(in the rows, 128 means zero)
Each path below is one point turned by a fixed rotation once a step. After each direction that follows a path, write how fast that rotation turns it, in degrees per step (0 if it stays still).
Each turn is a multiple of 5 degrees from 10 to 175, or 0.
Each row of a path follows its step; steps can be skipped.

step 0: [131 135 133 118 122 126 120 131 137 128 125 111 121 127 137 124 121 140
 131 131 128 139 125 126 143 130 128 121 111 132 129 140 128 126 120 111
 139 136 126 122 122 132 122 115 130 122 137 132 145 113 120 109 124 130
 120 140 122 141 144 139 124 125 142 132 113 133 130 125 113 142 129 122
 121 115]
step 3: [146 124 133 127 123 131 107 130 151 131 123 135 133 138 142 131 125 135
 125 122 134 119 116 129 134 131 130 109 123 135 130 130 115 124 126 123
 104 123 142 114 130 123 122 131 123 120 123 130 142 134 119 135 133 128
 116 121 134 144 120 136 132 123 128 115 121 123 130 119 117 129 120 133
 135 119]
step 9: [122 138 128 139 130 122 152 119 114 128 111 130 123 135 134 130 121 120
 128 128 121 122 124 113 133 138 122 116 119 115 147 129 138 130 125 133
 133 134 118 141 147 127 117 151 133 131 123 131 132 129 127 127 127 136
 121 142 127 132 120 132 126 119 127 131 130 130 133 121 135 120 141 118
 143 130]
step 18: [143 126 131 110 120 131 121 123 143 113 113 119 138 133 141 123 120 119
 146 124 137 128 121 132 129 136 130 121 131 121 117 149 134 121 124 119
 121 135 115 127 132 135 128 138 125 118 130 140 130 127 113 125 128 119
 138 123 120 121 135 123 132 114 132 120 125 115 121 124 111 125 130 122
 114 119]
step 26: [126 122 125 139 127 136 126 133 137 113 126 108 134 130 134 122 106 125
 128 125 129 129 119 137 128 130 120 132 133 123 141 139 139 136 118 107
 117 134 120 129 131 121 113 115 114 116 124 130 139 133 126 102 130 129
 116 137 124 135 117 142 122 126 133 137 125 132 134 123 128 130 131 130
 130 114]
step 27: [125 122 135 139 141 121 142 127 124 139 127 124 126 115 135 126 112 129
 133 144 130 128 135 122 133 117 115 111 132 138 137 125 119 139 120 115
 136 146 124 128 138 119 120 139 136 129 116 132 130 134 139 108 131 124
 130 130 133 126 126 144 122 126 133 139 110 124 129 114 118 123 122 124
 127 138]
step 28: [136 103 143 111 127 117 128 124 113 132 130 131 125 126 131 132 120 118
 132 137 134 116 137 124 139 134 125 117 114 122 125 140 122 142 113 128
 133 126 131 126 126 123 140 129 127 121 110 123 129 124 138 129 118 130
 124 144 122 129 129 122 143 121 136 132 115 122 138 137 118 120 139 129
 114 138]
step 29: [128 114 130 124 127 134 111 123 142 122 137 128 126 129 135 133 141 125
 142 130 133 115 118 135 155 127 133 120 122 124 114 130 129 132 121 113
 113 124 128 124 129 125 129 129 132 123 129 121 139 145 127 122 117 115
 117 130 130 141 133 137 134 129 140 113 130 143 145 134 123 127 139 119
 130 129]
Directions:
[127 126 131 126 126 127 126 128 129 128 127 128 128 125 129 131 129 131
 127 128 129 130 130 127 129 127 126 126 130 130 125 125 128 128 125 126
 127 128 127 129 127 127 131 126 124 127 131 129 124 131 127 129 127 132
 127 127 129 130 128 124 125 127 130 129 129 129 129 129 129 124 129 125
 131 132]	45
[127 130 128 127 127 126 127 126 129 128 127 128 128 128 127 124 125 131
 128 129 126 129 130 126 130 129 130 132 127 129 128 126 130 130 125 128
 128 129 130 125 132 131 127 131 127 126 127 126 124 130 128 130 131 127
 129 128 131 128 126 128 127 124 128 128 132 129 126 130 130 129 130 130
 126 126]	25
[128 129 131 123 130 126 124 128 128 128 133 127 131 125 130 128 127 127
 127 131 128 129 128 127 126 129 128 125 127 129 129 128 127 129 126 125
 127 125 127 129 128 131 129 128 130 131 130 125 128 129 130 124 128 127
 129 128 129 129 128 131 131 129 129 129 126 132 129 129 128 126 129 131
 127 126]	25
[127 131 131 129 129 127 129 129 126 127 127 127 124 125 132 128 128 128
 126 129 133 131 127 127 130 128 129 130 127 127 133 131 124 128 127 127
 125 132 126 129 127 128 128 129 128 129 128 127 128 127 125 128 129 127
 130 129 129 126 129 127 128 128 126 127 126 125 126 133 129 128 129 125
 127 129]	80
[130 127 125 128 131 126 127 130 129 130 127 130 128 127 131 127 129 131
 126 129 128 128 126 134 125 129 127 131 129 129 128 129 127 130 129 127
 127 127 130 131 127 126 128 129 125 128 131 125 128 126 128 130 130 129
 126 128 133 130 128 128 129 127 127 132 127 126 126 127 127 129 128 132
 131 129]	35
[126 132 129 129 127 127 129 130 129 128 125 131 129 125 127 128 131 125
 127 124 126 129 126 127 126 131 126 124 132 127 130 128 129 130 129 129
 126 128 130 129 130 129 125 127 130 127 130 127 126 125 129 129 127 127
 130 129 127 127 129 126 126 128 130 129 131 126 129 130 129 125 127 132
 128 126]	25

step 1: [129 115 129 139 120 137 131 117 134 124 115 123 121 110 127 130 129 122
 122 126 133 131 139 109 140 114 118 118 134 143 130 138 123 117 134 131
 125 125 125 119 138 129 130 133 116 136 120 124 129 124 121 134 142 117
 126 142 132 129 116 121 132 133 119 133 121 134 124 130 123 126 119 126
 131 119]
step 3: [122 127 131 118 124 132 130 139 134 121 114 118 113 123 120 118 124 127
 122 127 132 129 112 143 123 139 116 127 132 126 133 126 124 124 140 142
 124 129 118 129 134 138 127 126 125 142 130 128 125 142 134 138 115 132
 141 126 113 127 122 121 125 116 131 122 130 133 126 130 127 114 141 130
 111 124]
step 4: [128 129 132 125 135 126 127 136 124 135 130 127 123 138 131 135 129 133
 115 121 129 113 114 131 129 140 131 119 124 121 121 133 115 142 118 125
 119 127 127 113 118 120 136 122 115 134 134 132 119 137 123 138 133 148
 125 125 131 138 129 125 127 128 117 136 134 115 128 118 127 136 130 114
 142 122]
step 11: [106 113 122 119 119 114 129 128 129 118 115 127 122 133 124 134 135 132
 129 118 124 127 124 126 125 125 122 126 130 137 123 117 135 119 130 126
 118 135 136 134 109 134 131 123 125 135 125 135 131 138 125 132 132 121
 127 126 129 125 128 144 134 125 136 117 118 129 136 141 113 131 132 120
 125 113]
step 16: [122 124 123 122 133 145 135 129 131 135 131 118 119 133 130 128 139 138
 127 138 117 128 135 146 136 119 130 137 134 132 126 139 130 128 129 138
 119 146 138 134 119 125 129 111 141 128 138 128 122 134 133 130 126 144
 137 118 127 119 124 130 131 115 126 132 124 126 124 130 119 111 134 128
 136 123]
step 22: [123 134 139 131 133 125 119 115 130 133 106 132 110 130 132 111 116 117
 135 121 131 118 122 126 121 124 133 133 128 118 129 129 132 130 130 128
 112 134 123 120 132 129 138 124 119 131 137 132 128 142 125 131 118 137
 137 129 115 121 132 117 139 134 126 122 126 123 117 137 128 130 125 133
 114 135]
step 23: [133 124 128 128 135 128 119 128 139 117 128 130 121 135 127 140 122 137
 136 127 126 115 118 117 131 128 129 125 121 124 114 131 129 137 117 130
 125 126 135 136 124 117 128 124 117 124 116 113 137 121 123 137 131 134
 115 122 125 138 144 121 130 115 114 119 120 114 135 127 131 130 139 113
 128 128]
step 28: [134 108 133 123 133 135 123 111 135 112 125 120 123 118 138 134 128 122
 127 126 133 136 135 126 130 111 131 141 131 117 117 120 140 135 127 134
 130 128 120 125 124 123 130 131 132 126 120 122 128 126 125 120 145 115
 129 139 132 125 121 129 123 117 129 134 117 121 114 133 130 119 125 118
 134 131]
Directions:
[131 128 126 124 126 129 130 124 128 132 130 127 128 129 127 129 125 127
 127 127 125 129 129 130 132 128 130 128 129 130 131 123 126 131 131 127
 128 130 129 129 128 128 127 128 129 126 127 129 130 126 125 128 127 125
 129 125 128 128 125 129 129 128 129 124 128 125 125 130 128 129 128 126
 128 126]	20
[128 128 128 127 126 129 127 125 132 129 131 132 127 126 129 127 129 122
 130 129 131 127 127 127 127 128 132 129 131 127 127 129 129 129 128 131
 126 128 129 125 126 130 128 130 127 122 130 129 127 130 130 125 125 127
 128 127 128 128 128 129 128 128 130 128 128 129 130 126 128 124 131 128
 127 125]	110
[127 129 126 128 127 127 125 129 127 128 128 130 127 127 129 127 128 132
 127 126 128 129 128 125 129 129 128 128 131 127 125 129 128 124 129 131
 129 127 125 129 132 127 126 128 127 130 126 131 130 128 128 130 125 125
 126 128 130 128 124 130 126 127 129 127 126 129 131 133 128 128 129 123
 124 127]	175
[130 127 130 127 127 132 130 128 127 128 130 131 128 127 129 131 126 131
 127 130 129 124 128 128 130 128 128 128 126 127 127 131 125 123 129 129
 130 128 129 129 126 128 131 131 130 125 127 127 128 129 125 127 130 130
 131 129 130 128 128 125 128 125 129 131 126 125 129 130 124 129 125 129
 128 124]	95
[131 128 130 131 129 129 126 131 127 129 128 127 126 126 129 129 129 130
 131 128 128 129 127 130 127 124 128 127 125 127 132 128 126 131 127 129
 127 124 128 126 128 126 128 130 128 128 129 129 132 129 127 129 124 131
 125 124 128 129 130 128 130 130 129 128 126 126 129 132 127 128 133 129
 129 129]	40

step 3: [128 127 138 129 129 142 136 141 130 132 129 122 131 123 137 132 108 125
 132 112 125 122 148 127 129 127 117 131 144 134 133 156 116 126 134 123
 124 136 129 135 140 136 127 128 115 138 131 122 128 131 129 134 133 125
 118 123 139 138 143 135 120 118 126 122 120 125 121 134 129 118 121 122
 123 123]
step 6: [125 122 128 129 132 120 132 126 136 121 137 134 127 118 133 133 132 131
 130 115 146 125 132 125 132 135 133 126 130 123 140 147 132 130 135 127
 114 121 122 120 138 135 116 126 143 138 115 133 123 138 137 128 134 139
 127 146 127 136 138 127 128 135 115 132 115 115 136 137 121 106 129 132
 116 130]
step 8: [133 127 130 126 133 129 126 129 142 125 122 135 121 125 136 129 119 122
 136 123 137 140 148 133 128 137 128 120 125 129 142 139 131 141 139 116
 118 125 132 134 124 140 130 124 125 127 108 127 110 124 123 131 135 122
 126 122 133 145 125 135 139 126 122 122 121 127 137 130 129 105 110 136
 117 131]
step 10: [119 120 124 125 129 139 116 138 132 131 139 122 132 112 147 129 114 134
 124 132 118 120 137 125 123 132 126 129 125 128 138 147 122 142 139 113
 113 129 127 128 125 141 135 130 135 139 118 128 122 129 131 140 133 114
 123 124 123 140 116 130 128 121 131 123 126 114 124 122 117 131 116 127
 124 126]
step 11: [128 125 128 134 123 148 142 136 131 117 121 120 126 111 134 125 115 140
 128 127 135 128 144 134 125 117 114 134 137 127 127 141 133 141 122 129
 115 129 134 118 125 149 116 127 133 149 121 122 132 139 132 138 125 131
 124 133 132 136 134 134 124 121 129 134 123 119 131 125 118 126 124 124
 125 115]
step 17: [121 127 132 123 110 132 131 127 135 128 139 120 127 118 144 118 116 138
 121 120 139 120 141 132 125 136 129 125 123 132 123 135 144 135 122 120
 118 127 132 128 120 137 121 131 137 134 104 133 124 128 147 125 133 128
 138 134 145 142 124 124 129 113 124 136 124 136 135 126 125 127 116 123
 131 131]
step 20: [134 109 133 133 120 132 119 150 135 130 114 140 132 116 133 124 118 129
 129 127 122 122 145 137 121 126 129 136 134 129 129 146 121 137 130 111
 113 124 132 132 122 122 118 132 122 128 122 114 126 126 125 136 138 126
 115 132 138 144 140 132 118 129 122 120 121 129 124 132 127 122 128 122
 135 133]
step 25: [122 123 117 117 126 128 116 121 143 138 130 133 125 116 144 129 131 133
 137 122 125 123 141 127 131 136 137 124 124 130 138 148 133 132 122 119
 113 122 127 129 126 127 125 132 145 129 116 118 112 124 141 121 139 121
 126 138 130 144 127 131 140 131 120 123 129 117 139 130 119 123 113 125
 124 125]
Directions:
[126 128 130 127 128 127 127 129 125 129 129 128 128 125 126 129 130 131
 128 125 126 129 127 130 130 128 128 126 129 132 126 125 125 129 129 130
 128 125 126 128 130 133 126 130 129 129 130 129 128 126 131 130 126 126
 130 128 127 131 128 125 130 128 127 127 126 126 123 127 128 126 130 126
 126 128]	90
[130 128 132 127 128 130 126 128 129 125 130 132 131 127 128 128 127 128
 126 133 128 127 127 126 128 127 128 128 129 132 126 130 129 128 128 129
 129 127 127 123 126 127 126 127 128 129 130 126 128 127 129 131 124 126
 124 128 129 128 127 132 127 125 129 128 127 127 128 126 132 129 125 130
 127 131]	40
[127 128 131 125 128 124 129 127 128 128 125 130 130 131 126 132 130 125
 125 125 129 127 128 129 126 126 133 127 128 128 129 127 128 129 128 127
 128 124 130 127 127 129 129 124 129 126 125 127 129 129 128 128 128 129
 127 129 126 126 126 125 126 127 129 130 126 127 129 130 130 124 129 131
 127 126]	45
[128 130 130 129 128 126 128 128 131 132 125 128 129 128 130 131 126 129
 128 128 127 128 129 128 128 127 128 128 132 129 130 127 132 127 126 129
 130 131 126 131 128 130 124 131 130 132 131 127 132 130 129 126 125 128
 128 128 129 128 124 126 130 127 127 126 127 128 132 131 128 128 127 129
 131 128]	175
[126 129 129 131 131 126 127 131 127 127 132 130 129 129 126 129 127 129
 130 130 131 129 129 128 126 128 127 131 129 124 131 127 124 131 130 128
 126 126 128 127 128 127 130 127 132 127 127 128 132 129 130 128 125 130
 126 129 126 128 126 127 129 127 126 125 128 128 127 127 127 133 130 129
 128 128]	80
[129 126 126 128 130 127 127 128 130 129 127 127 132 131 128 128 127 126
 125 129 124 131 128 126 130 131 130 124 129 127 132 127 127 129 131 128
 127 131 125 128 128 127 127 127 129 128 126 130 122 129 127 126 128 128
 124 129 127 127 128 128 127 127 125 128 125 124 125 127 125 130 128 130
 129 131]	170
[127 127 129 125 130 130 131 126 129 130 129 129 132 129 126 126 130 128
 130 126 129 130 127 125 131 128 128 132 127 127 129 128 128 125 127 128
 124 128 124 130 126 129 128 127 131 128 131 130 128 128 130 128 131 130
 126 129 127 128 129 128 133 127 127 130 129 130 130 129 131 126 129 127
 127 131]	40

step 8: [125 125 118 125 129 133 120 113 116 141 127 125 133 130 125 129 125 117
 119 115 129 123 123 137 130 117 120 113 142 135 138 135 131 119 124 128
 133 118 121 140 139 147 133 139 143 135 125 135 119 122 124 127 128 144
 130 124 120 139 138 138 122 120 132 123 117 116 124 130 135 120 135 117
 123 121]
step 9: [138 124 106 122 137 135 119 124 129 129 130 136 132 128 121 136 135 129
 123 123 126 123 118 137 120 130 139 122 132 127 125 125 126 106 121 133
 119 134 114 140 133 138 136 137 124 116 133 133 127 130 132 126 135 135
 136 132 112 140 132 116 133 128 137 122 109 123 132 119 124 125 133 134
 145 144]
step 10: [125 132 124 116 139 138 119 126 128 122 132 133 129 131 114 124 125 117
 124 113 126 122 125 153 129 131 124 121 131 136 132 138 114 119 126 127
 126 121 133 136 133 128 131 131 146 134 134 135 129 128 143 138 135 135
 123 132 124 140 117 135 135 124 137 120 129 118 126 107 139 128 143 143
 122 125]
step 12: [122 131 132 123 125 129 124 116 113 133 128 143 136 131 129 131 137 137
 122 123 139 128 121 139 131 126 112 112 128 137 129 139 128 119 128 139
 108 126 138 130 130 129 144 136 132 126 129 130 125 127 133 128 142 127
 130 114 117 140 117 129 141 134 136 114 126 115 131 121 123 113 135 126
 139 117]
step 17: [121 125 122 136 127 142 127 123 129 133 130 140 125 120 129 127 132 121
 111 116 143 126 128 139 127 134 133 126 111 136 140 124 127 116 116 117
 133 120 125 126 138 135 136 142 123 133 128 132 130 122 132 111 134 144
 123 123 127 133 126 137 130 132 138 117 111 110 129 117 134 119 133 121
 135 132]
step 21: [119 123 133 120 127 130 125 102 137 127 128 139 140 122 137 124 129 136
 125 116 124 121 125 132 128 139 133 116 125 145 128 132 133 106 131 132
 119 125 124 128 136 129 120 132 133 130 134 129 132 116 141 125 145 131
 126 116 126 138 123 135 129 126 133 130 115 117 146 127 122 126 139 128
 114 123]
step 23: [128 132 131 128 131 130 129 135 146 122 115 133 135 120 139 123 132 141
 113 113 137 124 117 135 115 131 119 101 124 136 138 136 131 115 117 119
 125 124 135 124 132 134 135 124 138 119 139 124 123 126 138 116 129 132
 117 126 136 136 124 128 142 129 142 122 128 119 127 130 133 132 131 121
 123 127]
step 25: [125 122 124 116 118 128 140 115 111 125 126 132 128 112 132 117 126 137
 121 120 135 130 128 129 113 129 126 115 126 133 130 141 125 113 126 132
 128 131 126 119 128 132 124 131 135 136 128 130 123 119 131 129 120 134
 113 135 124 127 138 133 131 122 150 112 114 107 129 133 134 133 128 117
 124 115]
Directions:
[126 129 129 127 130 125 127 126 130 128 128 129 128 131 129 128 130 129
 130 128 125 127 130 126 127 129 130 128 131 125 130 129 127 132 124 129
 127 124 126 128 130 131 127 127 130 129 130 127 129 130 129 131 132 128
 126 126 131 128 128 128 125 126 128 129 129 125 128 128 129 125 128 129
 124 130]	135
[130 129 129 124 127 126 128 125 131 131 129 132 127 128 128 127 127 126
 131 132 129 126 130 127 128 129 128 128 125 128 125 129 127 126 128 131
 125 131 127 128 129 126 127 130 128 127 125 127 127 126 129 133 127 127
 128 129 127 126 129 126 129 130 131 126 128 130 125 124 127 128 130 130
 126 127]	120
[126 128 127 126 126 127 126 127 128 126 130 131 130 130 130 127 128 128
 128 132 127 128 127 130 127 126 129 129 127 124 127 131 128 128 129 128
 130 127 128 128 127 131 130 124 129 131 129 126 127 128 123 126 124 126
 128 125 129 125 128 132 130 131 129 125 130 125 128 127 125 129 125 125
 131 127]	60

step 1: [126 124 135 131 131 117 112 147 129 118 134 126 125 126 131 141 130 140
 135 133 111 111 124 121 134 124 110 126 126 127 122 117 127 139 124 140
 120 146 130 125 148 127 134 127 133 124 126 136 134 130 126 123 132 125
 116 113 137 121 124 136 139 133 132 116 129 125 134 145 137 129 125 131
 130 128]
step 6: [128 138 139 129 126 126 110 123 125 118 139 126 139 137 124 133 135 119
 129 127 124 125 126 126 130 120 113 104 130 124 113 131 127 140 123 131
 129 133 124 129 127 136 131 119 121 122 142 122 133 140 142 134 139 128
 127 114 130 103 124 127 116 127 134 131 131 121 140 142 128 129 131 126
 141 133]
step 11: [126 138 145 123 117 120 136 138 126 125 142 128 125 142 125 136 127 124
 135 144 117 131 139 132 137 124 119 126 128 120 121 130 139 128 128 139
 129 138 137 125 136 131 125 140 123 132 146 139 126 138 134 140 143 130
 116 127 119 119 130 127 133 131 126 127 126 116 139 118 143 118 141 132
 139 125]
step 12: [124 136 121 126 119 134 130 138 115 113 146 124 129 124 116 138 139 131
 120 127 110 125 145 131 128 118 104 120 137 119 127 109 117 127 128 135
 130 133 130 118 140 120 129 125 120 123 116 127 138 119 133 133 134 128
 126 126 130 110 134 126 126 125 131 130 134 122 123 133 134 132 135 117
 132 127]
step 14: [105 136 137 121 121 130 138 126 111 117 129 133 137 130 124 140 140 127
 123 142 121 121 127 124 137 131 118 115 125 133 135 126 127 143 121 128
 131 130 141 113 134 123 130 115 127 121 134 127 139 141 130 127 138 141
 129 105 118 120 132 129 135 132 134 136 123 126 133 137 127 129 129 124
 131 138]
step 18: [120 143 135 122 136 127 120 128 118 124 136 126 128 138 118 138 133 115
 134 122 125 124 139 131 130 127 113 120 122 131 123 130 141 137 138 145
 123 116 143 110 135 121 130 121 126 125 120 142 124 132 144 122 141 127
 125 115 136 117 140 134 115 128 130 124 123 123 127 109 129 128 130 126
 136 129]
step 24: [126 130 142 112 122 107 119 136 116 126 125 138 136 128 121 140 130 127
 134 125 130 125 133 128 129 122 120 122 139 125 118 123 132 127 140 147
 124 141 129 110 118 116 134 127 117 121 121 121 139 128 125 131 132 123
 117 115 126 125 127 134 136 122 129 120 133 113 128 130 125 122 143 114
 129 139]
step 25: [127 132 132 117 130 140 109 111 118 122 138 128 132 133 111 126 121 117
 120 141 124 120 137 125 132 121 118 105 144 137 129 131 126 135 122 139
 132 125 129 129 127 117 122 116 124 127 131 125 135 134 123 128 125 123
 134 112 123 125 141 119 118 130 136 116 129 111 134 128 123 130 135 130
 125 128]
Directions:
[128 129 125 130 128 130 128 127 128 131 128 128 128 126 130 128 126 128
 130 127 126 125 125 128 128 131 126 127 129 130 131 125 130 127 128 127
 126 126 130 122 127 130 129 128 128 130 127 130 127 126 130 130 128 129
 123 127 130 128 125 129 128 127 131 126 123 129 132 129 124 128 128 129
 127 126]	20
[123 126 126 130 130 127 126 129 126 126 130 126 127 125 126 129 129 128
 129 130 131 128 131 125 127 124 124 126 126 129 129 128 130 129 130 124
 128 124 131 126 130 129 129 127 132 128 126 125 128 127 125 127 129 128
 129 128 129 127 128 132 130 127 129 127 126 127 125 129 129 126 127 127
 129 129]	170
[128 125 130 128 122 129 126 126 125 128 126 127 127 127 127 128 129 128
 127 127 127 126 131 130 129 128 130 127 129 128 127 129 129 127 128 124
 128 129 127 129 126 127 129 127 129 128 127 123 129 129 131 131 130 132
 128 129 125 127 126 128 129 128 127 130 130 128 129 128 123 126 124 125
 127 130]	40
[131 126 130 130 128 129 129 126 128 125 129 126 132 125 131 128 129 132
 126 129 129 126 127 129 132 130 128 129 126 125 128 131 128 131 129 129
 125 127 127 126 129 128 127 128 127 127 128 130 125 128 125 129 127 129
 130 129 127 126 130 129 128 128 130 128 127 127 130 131 129 132 125 128
 124 132]	55
[132 129 129 130 127 129 128 130 126 128 130 128 127 127 127 131 128 129
 128 131 127 127 131 123 127 129 128 130 128 127 131 124 126 128 130 126
 130 131 129 128 128 127 132 134 127 128 130 130 126 125 127 127 130 127
 127 128 125 133 130 126 128 130 130 128 130 127 128 129 126 128 127 127
 130 129]	35
[129 126 130 127 126 125 127 131 128 129 128 127 123 127 127 128 128 130
 128 126 129 127 128 130 126 129 127 127 127 128 129 125 129 127 126 129
 130 131 124 127 128 130 130 128 125 127 124 129 131 129 123 130 126 127
 128 131 129 125 127 127 127 127 125 124 125 127 124 133 126 131 129 127
 127 127]	95
